In the rows, 128 means zero.
The rows of A fall into several groups, and each row is roughly a mix of its group's hidden directions.
A, 103 rows:
[[ 70  90 119 133  99 125  84 168 140 142]
 [167 111 113 128 175 147 142 134  59 127]
 [107 140 146  96  64 136  72 126 146 133]
 [142 141 128  95  79 181 121  89  91 122]
 [ 81 123 142 170 119  83 106 135 179 112]
 [115 137 111 160 181 109 193 134 131 152]
 [110 141 180 113 137  61 157 121 137 104]
 [141 182 155 114 145  81 159 108 154  97]
 [122 122 102 119 166 165 160 122  62 150]
 [176 176 153  89 126 145 139  99  91 118]
 [137 157 131 144 127 100 162 111 205 112]
 [195 131 140  94 112 129 141 121 138  72]
 [131  65 113 177 110 152 107 108 133 161]
 [137 148 178 139  85 143 100 109 107  75]
 [ 96 117 131  84  95 167  87 120  84 142]
 [ 95  91 134 190 109  93 158 136 114 149]
 [153 161 164  91  93 130 141  83  94 104]
 [130 157 126 151 103 152  87  62 153 147]
 [184 175 150 106 140 117 166 120  92 115]
 [ 62  94  87 131 118 150 113 149 161 133]
 [108 137  84 138 175 110 148 120 167 178]
 [165 156 187 171 132 101 110 119  98 122]
 [ 52 118 147 113  94 111 124 113 140  93]
 [ 96  76  98 156 124 144  89 141 166 156]
 [138 101  84 131 130 169 102  93  94 174]
 [ 96 150 124 177 140  96 160 133 185 142]
 [187 168 150 147 146 104 160 123  87 118]
 [178 142 149 110 106 167 125 102  71 141]
 [ 85 110 101 118  84 151  87 121 175 139]
 [137 148 151  89  84 163 131  91  80 114]
 [132 118  99  92  94 195  96 105 136 134]
 [186  76 121 157 138 148  90 106 111 131]
 [114 128 139  46  99 145 125 102 153 124]
 [ 78  84  81 116 122 155 123 122 145 169]
 [ 96 110 127 187 144  77 117 139 166 113]
 [168  86 102 177 142 136 101 105 168 135]
 [202 170 153 119 134 116 139 102 106 117]
 [122 132 179 164 142  78 141 152 133  81]
 [ 80 124 114 148 148 132 114  89 160 188]
 [105 107  96  97 112 179  96 146  79 129]
 [129 135 101 128 187 147 174  89 116 162]
 [170 111 169  97  90 129  80  98 123 113]
 [119 127 103 154 167 148 169 154  66 140]
 [148 106 137 111 113  74 100 127 174 176]
 [ 75 117  77  99 131 154 135 158 167 127]
 [128 168 165  79 153 118 152 116  76 134]
 [104 111  70 148 179 151 163 139 123 149]
 [138 159 117  90 186 134 166 133  82 123]
 [113  79 150 140  74 119  77 151 129 116]
 [147 133 173 169 113 148  85  96  85 117]
 [ 95 139  73 130 154 169 177 136 134 106]
 [171 127 150 182 129 143 104 120  70 141]
 [125 154 169 160 108  89  96  97 176 124]
 [155 129 187 135  79 113  81 113 128 116]
 [184 178 131 128 151  92 164 120 131 101]
 [138 160 148 135 137  70 164 156 168  97]
 [111  90  81 167 136 163 108 161 138 163]
 [144 114 153 186 165 129 120 118  69 123]
 [ 81  83  96 142  81 127 153 120 158 148]
 [112 167 129 153 142 132 159  99 127  56]
 [115 130 142 100 109 165 112 129  48 135]
 [102 136 118 108  98 110 116  89 188  84]
 [109 151 163 103 111 150 101 123  56 139]
 [145 107 129 106  80 184 115 100  94 156]
 [154  70 122 150 158 130 161 165  89 118]
 [122 102 117  92 110 168 152 145  60 123]
 [ 79  93  82 125 130 137 134 160 174 150]
 [135 145  84  83 141 176 140 121 103 173]
 [170 146 134 112 172  85 170 128 161 105]
 [152  80 149 143 124 150 120 162  63 124]
 [154 188 151  75 126 157 145 137 114 148]
 [144 142 107 144 192  99 184 115 139 126]
 [112 149 111 166 184  96 132 172 145 102]
 [141 144 118 128 125 126 112 105 185 199]
 [171 163 173  83 124 109 155 102 104 120]
 [108  80  94 163 127 170 151 155 121  90]
 [ 81 143 178 106 120 110  96 108 122  80]
 [103 106 122 191 154 108 132 165  98 162]
 [169 137 112 184 181 111 107 154 140 129]
 [127 162 109 136 197 129 175 126  99 141]
 [102 152 162 106 141  70 177 136 130 102]
 [124  98 156 141 138 126 125 163  56  94]
 [145 161 147 203 149 101 148 120 154 127]
 [113 139 131  47 110 125 152 109 163 116]
 [126 150 137 112 129 179 116 127  51 124]
 [162 153  98 155 169 123 177 127 165 100]
 [135  95 128 160 115 168  84 120  71 148]
 [149 118 171 123  73 123  68 130 118 109]
 [120  63  84 126 138 149 144 171 112 148]
 [ 79  87  81 141 102 143 110 166 147 137]
 [112  86  89 149  87 179 108 122 128 157]
 [104 137 115 123 163  75 172 168 162 129]
 [ 83 147 140 105  68 142  83 123 153 127]
 [ 99 129 146 128 150  66 144 177 166 132]
 [114 105 156 155  87  91 101 137 182 104]
 [139 133  88 123 191 139 185 134 110 143]
 [ 70 117 111 102 101 117 125 113 186 102]
 [156 146 111  92 153 162 151 112  63 136]
 [111 109  74 170 164 155 167 140 116 148]
 [146 133 106 118 138 122 201 112 180 112]
 [123 126 139 172 135  76 138 115 192 109]
 [139 102  99  71 116 136 149 140  81  88]
 [138 177 175 120 110  84 109  96 154 109]]
One row of each group comes first, with its name. Which group is each row after those in?
[154 117 111 138 141 103 131 107 212 119]
D
[129 106  79 101 122 126 147 139 190 167]
H
[164 154 146 179 141 108  85 102 122  90]
V

[191 151 152 149 142 148  94 112  83 125]
V
[113 113  79 126 132 197 138 110  93 143]
D
[136 147 111 120 167 131 207  99 141 133]
D
[153  93  75 153 117 164 110 130 157 169]
V
[135 112 155  93  63 137  76 137 111 128]
H
[106 107 135 185 143  83 132 138 183 122]
H
[103 154 171 134 123  87 194 125 137 144]
D
[176 134 115  74 127 158 133 110  85 159]
H
[165 142 129 108 105  86 187  97 158 130]
V
